128 stands for zero in the data rows.
Here are some points, one per row:
[ 96  85 158 109 172 121 161 106 121  51 151  90 121  77 127 107 156 133 146 168 172  59  69 110  98  84  62 104 204 210 171 124 158  41 128  71 150  94 170 163 122 149 113  93 160 119 190  80 129 176 108  87  78 126  97  61 154  58 105 136 121 136 161 206]
[133 164 103 151 133 109  88 207 145 175  97 141 142 100  90 160 172  98 149 115 128 192  97 135  80 135 101 142 135 125 165 191  47  95 170 124 140  92 118  46 146 180 134 196 154 168 108 130  67 100 172 143 152  83 196 171 138  42  52  86 158 107  68 162]
[159 143  60 118  75 104 163 146 130  68 147  95 175 103 103 200  69  80 208 146  81  88 129  98 135  72 167 157  99  31 129 108 178 108  93 194 162  98 131 126 117  85 133 133 150 154 241 143 192 114 102 125  95 158 202 126 137  84 116 106  97  85 209 147]
[120 140 154 129 174 112 143  95  92 136 151 159 145 138  63 120 179 122 146 184 118 181 149 177 112 128  88 199 243  98 156  86 158 171 129 156  99 212 128 100 122 205  90 156 144 153 180  96  97 190 117 179 100 165 100  74 123  91 121 129  71 143 175  78]
[150 109 192 123 165  90 114 129 121 157 133 146  79  53 174 220 159 103 144 156  97  73  94  67 121 161 158 130 108 133  97 222 140 117 108 182 178 147 127 144 221 160  67 103  59 131 151 137 137 111 167 201 185 126 122 139 157 209 182  86 176 168 124 135]
[130  62 100 123 102 113  31 105 143 171 113 177 171 151 140 190  48 146  75 143  49 139 154 100 106 124  94 153 133 190 229 119 241 137 143 140 125  74 104  60 144 106 146 115 115 154  76 156 118 165 119 123 120  79 123 140  94 168  79 105 102  71 142 141]
[169 142 180 100 194 135  88 142  94  13 156  78 124  73   0 151 132 102 131 151 152 208 149 122 135 135 159 131  93 165 125 112  66 105  93 146  64 155 126 144  97 188 181 160  78 170 115  96 129 107 124  70 127  92 133 114 142 215 179 202  97 199 165 119]
[142 169 121 178 133  84 128 162 226 184 189  77 114  96  67 131  59 109 146 122 142 119 187 125 136 133 114  94  83  62  94 173 149 107 119 189 168 113  84 152  92  93 124  98 142  87  91  78  33 116  94  53  94 111 132 176 112  89 172 154 119 120 152 133]
[212 169  90  82 171 109 120 110 101 136 164 149 156 115 162  75 132 150 134 169 145 137  72  86  47 108 222 213 165 188 108 150  36  59  94  88 149 187 144 152 145 106  96 178 173  99 153 179  52 166 162 108 142 137 120 194 158 153  96 169 136 122 147 133]
[ 25 123  92 123 141  90 115 149  65 148 121 148 145 105  84  88 164 143 134  94  60 154 181 105 219 159 130 193 143 154  98  56  62  92 129 101 124  96 121 117 209   0 123  96 176 132  78 109 100 182 128 164 152 103 131 115 141 131 144 109 113 139  90 105]
[ 33  64 143 187  78 178 145 167 145  97  65 102 102 104 138  59  40  83 231 122 151 117 121 112 145  95 161  41 146 104 163 122 183 138  61 135 138 146 182 127 102 153  87 109  59 171 174 119  27 145 138 139 143 112 118 127 126 165  99 103 183 169 172 122]
[216 117 133 131  87 138 103 100  68 120 123 157 111 143 110 145 185  99 128  95  83  74  89 125  96 162 124 150  94 160  66  90 255 225 148  90  97 133 178  85  73 132 212 110  84 128 102  84 114 124 168  64 130 151 148 131 108  97 134 190 155 151 104 197]
[146  59  74 132 186 134 149  99  73 157 120 108 157 155 132 168 143 165 133  81 179 117 165 194 127 189 117 207 100 122  64 164 172  95  85 189  89  49  91 122 126 181 160 192 112 117 102 123 105 105 130 198  96 118 125 113  78 187  78  62 102 115 110 154]
[ 95  95 165 123 172 125 112 133 116 154  93  37  50 212 130 184  96 134  28 133 150  71 133 131 122 124 169 114 192  73 179 172 175 141 168 157 115  95 131 140 168 127 127 105 181 164  20  77 190  29 165 125 131 217 186 124  99 136 199 121 162 147 139 145]
[163 158 107 199  75 154 136 110  78 130 143 117 140 157 105  85  47 127  82 192 113 179 169  72 205  77 101 118 123 131 172 113  71 191  76  82 177 152 123 108 120  76 138  92  66 137  93  94 144 127 176 119 143 168  74 112 175  55 165 102 111 139  29 185]
[ 76 220 101 129 154 105 113  68 112  74  96 164 120 138 115 140 124 132 122 110  85 115 117 132  46 186  88  27  64  96 138  32  94 124  61 106 104 142  55 200  86  90 142 140 159 118  60 196  65 151  82 168 144 193 109 143 179 132 115  63 137 114 146 177]
[140 166 141 150 177 154  85  82 197  71  92  95 139 115 164 155 151 211 178 127 174 134 139 118 174 145 162  68 184 121 111 120 116  92 115 156  93 117 150 124 130 180  99 177  13 173 158  92 114 185 115  49  94 147 127  91 130  60  93 182  69 100 110  92]
[ 70 197 143 116 121 185 183 126 127 164  89 153 145  91 170  73 107 126 177 176 146  95  68 159  88 186 125 213 147 172 152 134  87  66 156 133 136 185 198 223 198 148 135  90  97 118 130 180 159  81 137 178 145 107 140 108 108 162 193 109 125  51  77 138]
[116 119 173  47 138 131 156 164 119 151 124 125  65 155 254 139 168  78 159 204 134 127 143 103 114 181 140  75 181 103 156  89  66 201 149  96 115 129  64 129 125 144 222 219 138  99 153 151 140 130 172  96 122  98 129 161 136 146 144 138  88 155 178 211]
[135 134 165 114 178  68 120 107 180 181 116  99 145 202 110 125 169 108 172 124 153  97  84 191 174 120  68 155 164 122 158 160 111  91 142  86 255 152  94 104 111  81 142 124 100 125 197 118 197 144 107 129 156 135 102  91  77 214  25 102 174 194 156  97]
[142  67 140 125 155  84 144 138 129 118  40 213 174 157 123  52 147 131  92 121 131 101 115  72 158 127 121 119  66  51 189 155 137 116 208 107  68 163  57 141  45 140 155  51 143  75 109 150 147 158 145 127 127 162 130 160  67 138 108 133  94 115  72  55]
[ 84 162  65 106  73 169 102 152 101 155 156 131  72 158 110  77 141 166 159 116 100 119 108 180 134 162 107  36 122  56 118 195 127  92 104 122  92 112 149 153 170  78 103 173 136 160 158 129 235 148 106 174  90 102  68 138 134  79  68 124 183  92 137 103]
[156 100 162 115 126 126  74 210 125 211 112 147 148 147 165 163 166 215 100 131  80 173 137 190 147  64 166 129 122 217 172 159 158 145  92 117 102 118 152 173 102  96 109 139 188  64 132 106 142  76  63 115 111 166 130  34 152 136 180 178 137 168  94 132]
[116 131 161 153 142 127 111 109 186  84 129 224 146 144 139  87 103  39  97  76 136 163 139 186 108  56 145 194  51 138  81  95 148 200  84  80 172 148 145 145  93 130  44 112 153  72 111  63 219  57 162 149  57  88  80 198 171 118 147 126  79 103  61 122]
[126  58 181  84 113  79 151 104 136 139 194  55 205  90 133 117 194 172 102 189 161 129 153 124 151 150 162  66 126 141  39  21 135 126 108 125 219 138 129 108 103 198 166 131 167 160  29 154 163  55 130 179 124  98 101 122 135 114 149 141 165 131 162 134]
[115 126  99 160  71 134 197 135 105 160 164 204 144 120 109 171  79 187 102  96  97 119 141 140 186 118  53  68 158  79  73 164 132  85 217  70  86 107 225 147 122  95  65 105 171 109 119 136 129  62 131  85 139 157 152 202 104 199  92 203 136 130 105 130]
[154 162 103  40  94 152 108  70 168 150 184 161 123 185 152 119  78 142 178  82 185 155 155  49 154  99 150 119  75 110  76  75 114 114 194 109 101 145 126 117 182 177 191 114 171 115 125 151 115 123 133 155 197   0 172 110 138 158 125 115 125 174 121 103]
[165 113 152 183  89 162 120 180 119 145  74  70  59  45 123 115  92 116  60  96 153 144  86 133  77  81 139 139  77 114 107 127  40 164 110 128  92 127  99  43 163  77 142 133 128 126 168 133  85 121  63  84 105 165 151 109 113  70  75 114  20  94 133  47]
[138 183  92 222 168 243 156 148 163 123 157  94 172 158 197 147 130  86  95 125  83 183 100  64 114  72 108 188 129  92  76  66 111 216 143 159 117  52 112 141 129 133 128  91 128 135 124 173 111 108 169 133 105 111  53 102  94 130 160  71 226 172 129  83]
[150 152 142 154 104 120 118  88 150  85 144 135  31 125 193  90 145 160 113 124 173  27 173 169 140 120 125 163  89 191 190 171 122 159 146 115  55 199 140  98  72 161 109 144 148 172 207 150 200 206  75 159 132 173 160 161  70  93 180 111 186 129 146 160]
[ 92 104 104 116 104 126 178 104 113  42 103  49 113 176 141 115 147  95 128  79  54 165 112 155 154 144 105  79 139 122 123 162 158 142 206 201 145 102 118 109 114 160 125 101 134  97 119 151 126 234  91 124 214  97 201 121 182 158 167 209 140  83 134  84]
[131 104 100  74  33 136 182 147 149 146 155 197 163 109  76 126 175 140  48  47 230 145 169 171  94 198 164 111 141 225 124 173 124 142 118 145 147 119 127 152 150  71  91 118  68  94 121 162 118 102 145  95 148 154  84 127 167 112 155 119 108  81 149  67]
There is one direction along which these points spread out most. For each point below, how far along it does it lie, from 0 to 99? The average is 50, and the first point in the table lies past the average. One standard deviation of the points above along it is 16.
[131 104 100  74  33 136 182 147 149 146 155 197 163 109  76 126 175 140  48  47 230 145 169 171  94 198 164 111 141 225 124 173 124 142 118 145 147 119 127 152 150  71  91 118  68  94 121 162 118 102 145  95 148 154  84 127 167 112 155 119 108  81 149  67] 38
[169 142 180 100 194 135  88 142  94  13 156  78 124  73   0 151 132 102 131 151 152 208 149 122 135 135 159 131  93 165 125 112  66 105  93 146  64 155 126 144  97 188 181 160  78 170 115  96 129 107 124  70 127  92 133 114 142 215 179 202  97 199 165 119] 71
[156 100 162 115 126 126  74 210 125 211 112 147 148 147 165 163 166 215 100 131  80 173 137 190 147  64 166 129 122 217 172 159 158 145  92 117 102 118 152 173 102  96 109 139 188  64 132 106 142  76  63 115 111 166 130  34 152 136 180 178 137 168  94 132] 39
[135 134 165 114 178  68 120 107 180 181 116  99 145 202 110 125 169 108 172 124 153  97  84 191 174 120  68 155 164 122 158 160 111  91 142  86 255 152  94 104 111  81 142 124 100 125 197 118 197 144 107 129 156 135 102  91  77 214  25 102 174 194 156  97] 65
[142 169 121 178 133  84 128 162 226 184 189  77 114  96  67 131  59 109 146 122 142 119 187 125 136 133 114  94  83  62  94 173 149 107 119 189 168 113  84 152  92  93 124  98 142  87  91  78  33 116  94  53  94 111 132 176 112  89 172 154 119 120 152 133] 38
[142  67 140 125 155  84 144 138 129 118  40 213 174 157 123  52 147 131  92 121 131 101 115  72 158 127 121 119  66  51 189 155 137 116 208 107  68 163  57 141  45 140 155  51 143  75 109 150 147 158 145 127 127 162 130 160  67 138 108 133  94 115  72  55] 33
[159 143  60 118  75 104 163 146 130  68 147  95 175 103 103 200  69  80 208 146  81  88 129  98 135  72 167 157  99  31 129 108 178 108  93 194 162  98 131 126 117  85 133 133 150 154 241 143 192 114 102 125  95 158 202 126 137  84 116 106  97  85 209 147] 57
[ 96  85 158 109 172 121 161 106 121  51 151  90 121  77 127 107 156 133 146 168 172  59  69 110  98  84  62 104 204 210 171 124 158  41 128  71 150  94 170 163 122 149 113  93 160 119 190  80 129 176 108  87  78 126  97  61 154  58 105 136 121 136 161 206] 83
[120 140 154 129 174 112 143  95  92 136 151 159 145 138  63 120 179 122 146 184 118 181 149 177 112 128  88 199 243  98 156  86 158 171 129 156  99 212 128 100 122 205  90 156 144 153 180  96  97 190 117 179 100 165 100  74 123  91 121 129  71 143 175  78] 71
[ 76 220 101 129 154 105 113  68 112  74  96 164 120 138 115 140 124 132 122 110  85 115 117 132  46 186  88  27  64  96 138  32  94 124  61 106 104 142  55 200  86  90 142 140 159 118  60 196  65 151  82 168 144 193 109 143 179 132 115  63 137 114 146 177] 46
[ 33  64 143 187  78 178 145 167 145  97  65 102 102 104 138  59  40  83 231 122 151 117 121 112 145  95 161  41 146 104 163 122 183 138  61 135 138 146 182 127 102 153  87 109  59 171 174 119  27 145 138 139 143 112 118 127 126 165  99 103 183 169 172 122] 65
